One turning vector, and how many steps it has turned:
The counts run from 0 to 332.
[122  96 172 146  73 112 161 145  95 163  84 116  90 114 130  76 103 106
 137 125 137 131 143 114 112 162 161 152 110 123 128  96 171 177 129 120
 109 114 120 153 144  84 133 127 106 118 170 108 154 142 159]
257
[130 140 163 150  98 131 152 152 118 168 108 115 109 119 115  78 122  86
 151 142 129 150 118 108 112 107 112 147 122  93 160  92 155 164 152  83
  98 106 126 161 125 104 145  99 108 131 184  92 181 128 139]
35
[151 137 175 138 122 135 160 147 127 178 104 103 100 121 139  77 128  72
 165 156 148 154 113 123 105 119 127 142 141 107 162 104 157 148 120  95
 115 120 116 175 143  94 154 138  83  98 180 111 142 138 132]
163
[139 130 194 177 114 110 118 150 104 196  94 117 121 108 128  55 106  95
 173 132 120 121 122 119 133 129 125 143 146 115 156  76 145 162 156 109
 137 110 123 159 120 123 147 143 124 141 158  99 145 122 146]
207
[136 132 178 157  85 135 125 166 116 189 114 111 113 126 127  92 101 101
 173 136 109 128 124 106 113 118 120 150 128 108 145  83 145 174 162  96
 117  95 138 149 125 101 151 113 111 128 177  81 159 129 151]
205
[153 117 160 157  79 143 159 159  84 144 127 111 102 120 131  95 132 103
 162 160 138 148 116 118 131 139 111 172 148 107 147 121 172 159 119 113
 104 113 119 180 149 107 147 140  73 109 177 102 159 144 158]
26
[154 124 174 156 115 139 165 148 100 154 114 108  86 110 130  72 108 102
 132 136 141 150 137 114 100 121 127 152 125 112 144 102 172 173 143  93
 106 122 106 164 138 105 138 109  92 118 178 106 176 162 140]
230
[128 113 181 162  99 123 151 142  84 151  92 135 101  96 116  53 101 113
 148 123 129 139 126 113 116 128 136 149 120 127 131  84 173 170 154 110
 108 112 124 176 133 126 145 119 120 147 155 101 173 135 154]
317
[150 125 172 142  86 154 155 173 104 160 127 114  97 122 116  97 131  84
 144 165 124 143 111 104 123 129 113 155 135 110 149 110 172 160 120 110
 112 111 113 155 143 100 148 126  60 118 172  92 171 127 152]
223
[134 118 192 178 110 119 119 155 108 191 108 110 116 111 127  49 115  85
 153 154 113 135 114 119 149 136 126 142 147 131 156  99 155 157 136 116
 131 115 106 159 123 107 153 151 112 148 138 107 151 112 133]
11
[168 112 186 159 124 123 155 145  89 165 109 123  90 104 149  47 104 106
 158 139 137 136 130 121 119 130 141 149 145 138 141  99 178 161 123 123
 123 119 107 182 150 107 150 158  96 120 144 120 139 145 147]
189
[134 101 171 154  96 130 163 160 107 177 126 107  87 118 129  73 113 108
 134 146 126 144 126 119 120 137 131 141 125 129 145 138 181 172 111 119
 115 110 105 181 148  77 151 144  85 103 156 106 154 143 134]
92
[163 131 191 163 110 148 139 163  96 164 107 116 113 117 131  73 121  79
 178 160 129 133 103 110 126 128 111 162 157 115 138  78 151 154 142 114
 131 119 122 164 134 135 154 142  75 135 154 104 141 121 158]
313
[120 103 174 176  61 120 116 153  94 180 108 103 114 126 127  84 116  98
 159 141 116 124 117 107 141 141 118 168 133 115 142 100 156 170 143 112
 111  99 131 149 122  92 143 126 121 148 160  95 160 112 157]
304
[124 124 184 154 114 121 153 149  97 175 100 146 106  98 106  42 117 102
 145 125 124 142 115 111 124 116 122 124 116 119 155  86 170 167 145 107
 110 110 120 176 129 121 157 126 118 139 157  97 177 117 137]
121
[152 114 187 160 101 131 131 150 108 189 111 118  92 116 142  65  89 107
 139 127 116 134 148 107 108 115 135 143 111 129 139  93 166 180 146 101
 114 102 115 147 127  83 145 126 116 132 156  99 171 143 141]
100
[156 122 165 134  79 134 141 154 106 168  99 116 128 124 128  76 116  88
 157 168 130 151 127 119 131 164 158 150 138 123 144  96 160 158 129 133
 112 119 115 159 156  86 138 158  74  99 164 106 147 135 157]
157
[163 124 184 159 117 130 135 153 130 188 107  95 102 110 146  51 105  84
 138 160 136 153 130 126 117 133 142 142 141 128 152 112 158 162 134 106
 120 125  91 156 135  78 147 144  92 112 152 115 150 147 121]
268
[129 114 182 149  68 109 120 143 116 187  92 105 118 132 137  72 113  74
 156 146 122 139 125 107 131 130 145 159 121 127 151  87 154 156 132 111
 108 105 131 138 130  63 145 134 118 142 164 101 153 107 149]
265
[159 114 163 162  74 131 133 153  96 176 128 105 112 117 141  82  97 119
 157 145 116 139 146 120 133 151 144 162 137 120 147 111 167 179 139 124
 114 102 123 161 150  76 143 153  99 104 163  99 159 150 151]
197
[115 130 177 140  71 128 132 162 119 177  80 114 131 120 110  73 111  83
 157 153 122 141 113 109 126 153 140 147 119 110 137  74 137 162 162 112
 111 112 138 156 129 102 149 120 105 145 164  89 152 105 147]
245
[150 120 168 139  79 126 145 143 102 164  91 115 131 126 131  75 129  76
 168 176 138 149 112 119 139 159 146 159 150 119 156  99 156 146 120 134
 114 126 125 171 151  94 144 158  77 108 164 109 141 122 160]
156
[152 123 178 143 115 134 153 163 113 191 126 124  98 109 127  59 108 110
 144 150 118 146 128 120 123 137 138 123 132 125 149 110 177 171 129 118
 128 114 102 183 151  91 152 157  88 101 151 101 156 143 130]
288
[136 108 181 145  98 114 156 133 106 161  84 120  90 110 137  56  99  95
 134 123 142 138 142 112  98 132 154 149 105 128 134  85 167 167 139 105
 102 119 116 150 133  91 140 110 116 130 167 104 165 143 151]
61
[135 111 168 138  66 134 146 160 118 175 111  91  99 140 138 105 122  83
 146 158 129 145 126 109 113 140 130 164 121 114 145 114 163 163 122 113
  97 105 120 152 141  63 148 127  80 114 180  92 156 129 151]
263
[145 120 192 151  86 125 135 136  93 171  95 139 119 114 126  61 123  76
 149 144 121 137 126  95 135 121 131 150 127 125 161  61 159 157 136 108
 110 108 122 135 130 105 140 130 111 149 164  92 168 106 157]
226
[134 122 186 144 101 128 140 161 122 189  90 112  98 107 130  64  82 111
 149 134 118 134 132 119  96 145 154 133 114 127 121  87 155 181 163 113
 125 111 127 169 136  98 150 122 107 124 158  99 147 145 140]
80
[122 105 177 192 114  97 145 137  93 171 109 106  89 111 135  57 128 102
 163 120 143 132 116 127 130 119 111 159 151 119 170 119 173 157 119  97
 113 117 111 181 122 115 145 143 123 129 163 123 146 136 136]
299
[146 103 182 160  97 119 142 151  92 188 111 117  89 115 139  81  94 121
 151 115 117 120 156 116 107 137 140 151 125 122 141  93 167 180 141 109
 124 100 121 148 133  96 134 131 112 117 174  97 157 156 155]
296
[125 117 171 162 101 118 151 155 102 162 109  98 100 111 136  57 122 100
 171 148 148 147  94 128 127 134 126 158 146 123 140 126 166 156 131 114
 111 123 123 214 143 109 158 154 103 121 145 124 133 134 141]
280
[142 120 168 167  87 104 128 139 112 173  90  96 131 116 141  45 111  80
 157 147 138 151 121 124 144 149 148 160 146 125 154 109 150 154 134 115
 111 129 117 167 135  77 140 154 126 129 152 124 144 131 138]
70
[105  99 165 179  89  96 141 145 100 179 108 105  95 112 131  59 112 113
 154 114 138 133 121 123 126 127 128 151 128 118 151 122 168 172 134  97
 104 103 121 180 121  90 144 134 140 134 161 109 158 135 139]
3
[118 112 176 170 102 131 159 169 100 164 116 102  78 109 116  76 107 118
 151 124 130 135 116 122  95 128 114 143 122 107 128 112 167 180 154  92
 118 105 119 183 128 130 149 107  99 130 168  98 159 154 139]
211
